In the rows, zero is written as 128.
Named moves, each a turn or a mirror, and the order they were made in; the first pair answered:
H (before => after):
[138 137 157 103 119 126 118 130 153 131 119 133 140] => [126 140 134 105 140 133 135 127 157 143 115 133 146]
[114 121 111 139 126 156 102 122 138 144  77 121 121] => [124 125 135 135 112 149  84 121 125 128  78 119 122]
[136 135 177 125 108 134 100 107 121 110 120 134 113] => [101 120 119 129 159 147 146 105 151 149 106 134 118]
L (before => after):
[125 130  66 131 150 129 166 140 146 152 134 142 121] => [114 121  79 129 132 156 136 130 143 150  92 135 103]
[105 117 103 173 161  99 208 122 175 172 153 145 128] => [ 89 104 101 189 125 126 165 115 178 181  90 147  82]
[137 129 190  98 172 158 154 100 108 110 150 121 176] => [149 145 117 137 167 100 176 146 133 140 195 159 158]
[131 133 111 132  74 116 128 149 141 165 149 132  90] => [119 117 154 118  74 148 109 125 133 153 115 111  80]
E (before => after):
[129 114 162 119 145 170 158  99 125 109 133 117 113] => [137 123  98 147 138 122 171 130 142 128 165 141 104]
[136 161  86 131 157 107 140 156 131 134 134 126 126] => [136 153 118 133 126 133  89 142 123 126  85 116 101]
[100 115 122 136 138 164 132 126 139 141  80 123 118] => [101 116 108 131 162 155 161 129 145 149 108 128 136]
[101 127  98 147 110 139 108 135 147 152  81 130  87] => [ 98 115 144 112 158 170 155 105 131 133  92 105 137]
Pairs:
(2 to 3 moves a pair)
[131 137 103 157 110 107 117 150 130 151 130 134 107] => [146 140 156 125 124 117 135 136 102 121 163 119 147] | E E H
[124 112 106 123 165 132 204 125 148 125 154 106 158] => [139 119  94 159  67 105 103 151 146 132 114 136  78] | E H
[115 128 102 155 114 123 106 146 150 145 103 136 102] => [126 127 162 128 106 147  97 127 121 116  92 112 123] | H L
[139 127 158 104 102 143 100 111 111 109 144 108 130] => [119 127 105 108 150 135 154 122 145 136 178 121 148] | L H
[117 127  88 148 108  96 105 145 147 147 118 146 110] => [118 116 148 134 100 126  75 117 121 120  92 123 116] | H L
[ 89 111  77 157 123 151 125 113 142 148  80 130  97] => [107 117 143 113 172 159 176  96 113 117 131 109 172] | L L
[118 118 214  75 111 146 115 117 107 107 105 110 138] => [ 82 111 122  85 177 135 196 136 158 155 128 121 153] | H L
[162 155 147 136  78  55 133 165 108 103 176 150 135] => [109 128 134 152  57 133  82 135 123 130  59 126  80] | H E
[125 140  96 134 131 101 146 134 153 142 144 139 122] => [100 132 117 129 123 141 115 113 148 140  94 126 113] | E H
[118 122  69 148 101 136 138 129 163 162 113 144 113] => [149 120 169 116  69 142  97 108 118 109 109 128 124] | H L
[ 90 118 123 150 105 145 114 142 138 137  65 111  79] => [143 145 157 143  76  83 106 167 112 106 139 125  93] | E E H
[125 107 181 112 126 136  88  94 120 131  84 108 133] => [117 116 106 126 183  98 164 122 152 161 142 126 163] | H L L
[130 103 173 135 129 180 106  67 107 104 126 132 142] => [118 101 117 139 177 158 166  79 133 126 164 140 168] | H L
[113 142  80 142 160 126 164 166 161 155 128 134 128] => [137 144 154 139  86 135  77 152 119 122  92 127 101] | L H
[116 128  62 154 144 117 162 132 174 170  92 128 141] => [166 146 192 109 123 108 139 119 108 101 136 106 179] | H E
[124 133  92 149 129 113 126 148 149 154 134 141 100] => [133 132 109 127 158 117 162 144 142 143 162 131 131] | L L E
[110 110 143 137 148 182 145 102 130 124  84 109 122] => [158 141 127 166  83 102 109 147 116 129 140 150  92] | L E H
[139 136 155 124 127 153 132 120 108 105 150 117 148] => [119 134  95 145 146 146 156 134 140 134 152 129 141] | H L
[117  92 194 106 142 201 114  94 128  92  72  97 166] => [161 119 180 100 172 129 166 123 122  82 184 117 213] | L H
[126  90 186 101 118 139 101 123 138 123  97  96 118] => [126  95 159  86 168 119 164 133 153 135 148 101 153] | L H
[117 111 122 106 166 147 165 115 134 129 129 116 153] => [128 112 159 103 147 149 141 107 117 115 124 108 152] | E E L
[103 111 101 114 179 151 180 128 148 140 115 113 153] => [160 132 178 118  90 115  97 136  96  88 130 125 132] | L H
[110 105  74 174 103 118 100 131 162 170 134 129 124] => [140 119 107 143 131  97 141 132 150 142 199 118 176] | H E E
[103 130  62 136 160 136 159 114 155 153 131 140 107] => [107 124  93 114 183 157 179  98 144 145 137 129 139] | E E L
[125 119 185 113 122 150  94 109 111  99  97 118 125] => [150 141 157 112 142  98 148 137 115 103 180 136 156] | E H
[140 139 118 122 152  83 122 133 125  94 178 146 147] => [134 138 154 128 110 103  65 128 110  79 130 134 124] | E L
[132 129  99 133 132 116 127 145 152 142 127 142 116] => [147 129 136 121 103 121 102 128 126 120 117 131 114] | H L
[120 113  85 167 113 143 126 139 174 143  86 154  74] => [ 98 104 116 131 164 187 160 119 169 138  91 127 110] | H L H
[159 142 115 131 102 115  90 154 125 126 151 137 101] => [145 136 108 116 164 130 155 136 135 124 170 118 149] | E L H
[ 94 132 120 115 143 170 136 116 133 135  86 133 138] => [112 150  77 132 125 120 135 143 151 152 115 156 128] | L E
[152 138 163 101 118 110 131 126  90  98 170 130 157] => [108 131  60 142 145 116 160 144 150 155 139 149 126] | H L
[134 139 140 129  75 118  79 115 108 136 109 122  96] => [132 143 124 139  78 100  87 126 114 140 126 132  91] | E L E
[146 119 180  91 152 124 145 111  99 111 140 115 166] => [128 118  88 125 164  99 170 137 139 154 161 136 152] | H L
[129 113 112 160  81 120  73 151 129 153  95 136  79] => [152 110 195 101 143 128 132 125  88 107 158 101 170] | L L
[ 91 123 136  97 102 131  85 130 134 137 101 110  94] => [114 126 162  66 135 120 122 121 117 116 147  99 140] | E H
[166 146 110 147  86  72 122 161 128 127 178 162 110] => [ 95 108 135 132 118 185 106 108 134 134  57 124 102] | L H L
[128 128 110 107 159 136 196 131 155 126 151 120 152] => [127 124 130  95 160 158 192 124 147 119 140 109 154] | E L E
[120 126 128 151  97 131 104 130 121 140  66 108  92] => [151 139 137 124 147  92 175 142 115 121 164 114 160] | E H L
[101 111  78 145 120 146 118 127 161 168  66 150  85] => [150 141 134  99 163  87 178 141 126 122 190 140 170] | H L E
[117 144 101 130 148 111 158 141 147 146 157 132 136] => [137 142 164 119 107 128  94 121 114 123 116 117 119] | L H L
[198 133 128 111  84  44 122 137 111 128 154 123 150] => [152 112 179  84 110 135 108  86  96 119  67  87 155] | H E L
[110 136 138 127 151 185 147 125 122 139 113 137 143] => [133 150 127 131 142 134 159 143 120 133 161 154 157] | H E
[128 109 159 118 110 164  98 102 111 106 100 108 123] => [157 125 157 108 128 113 142 127 110  99 180 114 161] | E H
[134 139 106 149  90  98  99 141 127 135 130 152 103] => [137 132 180 102 119 135 117 111 106 103 124 119 143] | L L
[122 118  79 139 164 128 161 136 137 143 113 129 144] => [152 126 148 132  96 122  87 136 101 108 102 132 121] | L H
[156 147 116 126 111  76 126 145 118 137 173 146 121] => [119 124 147 115 110 154  91 105 120 129  82 118 104] | H L L
[129 131 214 103 122 142 112 106  84  98 119 113 140] => [154 150 138 144  90  70  97 149 106 121 171 157 107] | L E
[ 92 118  54 134 149 131 148 159 138 146 128 164 130] => [ 87 111 128 128 107 170  83 142 103 116  77 146 105] | E H
[107  99  96 135 150 181 123 106 158 165  71 114  90] => [165 128 167 133  75 123  64 120 102 119 120 128  83] | E E H
[147 141 138 123 117  91 117 139 121 123 160 138 128] => [121 131 128 131 102 132  85 131 127 133 104 131  97] | H E
[162 137 176 130  83 104 106 125 106  98 142 124 128] => [130 133 104 128 164 114 190 123 141 131 158 123 160] | E H
[171 144 154 128 126  61 141 128 126 101 197 123 156] => [142 141  73 165 111  60 134 144 168 154 155 142 104] | L H
[130 125 198  97 127 134 115 105 108 125 114 103 133] => [102 131  89 130 147 109 149 132 156 178 123 131 108] | H E
[111 130  65 164 107 113 120 146 159 158 110 147  88] => [127 125 201  98 132 161 122  96 103  99 104 101 145] | H E
[121 127  47 150 132 108 146 154 165 170 131 142 104] => [ 92 105 125 104 178 180 167  98 141 132  94 101 139] | L E
[ 86 132  96 119 157 157 101 124 140 157  85  92  95] => [116 147 140  85 196 137 156 122 116 130 162  84 156] | H E
[149 136 107 106 130 109 185 142 142 101 190 152 156] => [152 139  92 117 123  97 177 150 148 110 190 165 143] | E E E
[153 123 193  74 129 141 134 110  98  87 144  84 157] => [120 118  86 141  81 137  92 143 150 151  83 118  66] | H L E
[115  87 227 107 135 171  95  91 118  96  64  92 145] => [113  90 222 102 160 170 117  88 122  98  88  95 161] | E E E
[ 96 109 154 105 179 181 170  96 124 123 103  86 160] => [145 146  92 140 160  79 179 160 130 136 192 133 152] | H E
[ 89 121 116 113 186 190 168 117 167 126  88  91 155] => [169 172  94 148 111  71 132 180 147 114 185 148 135] | H L L
[113 119 101 160 114 171 100 120 132 175  79 124  91] => [171 135 201 113 119 139 118 117  77 121 160 111 154] | E L H
[144 137 134 121  82 118 110 121 103 129  90 126  88] => [139 143 117 124  82 100 116 136 115 137 104 129  85] | E L E
[143 137 186 134  76 130  55 112  88 101  94 116 102] => [145 158  79 152 147  62 159 160 134 142 198 151 143] | E L
[116 117 148  98  77 116  81 121 123  96  75 123 109] => [ 75 108 120  89 150 145 147 100 145 111  78 109 144] | H L
[141 134 129 134  86 103  88 149 106 125 149 124 101] => [ 98 119  83 139 145 148 141 136 144 165 115 110 115] | L H
[125 146 153  99 172 136 150  94 120 117 136  98 129] => [115 136 144 104 170 154 139  90 124 123 104  89 114] | E L E
[105 101 155 106 159 181 143  97 123 124  94  95 144] => [166 140 143 137  74  90  88 151 104 113 157 135 110] | E H L
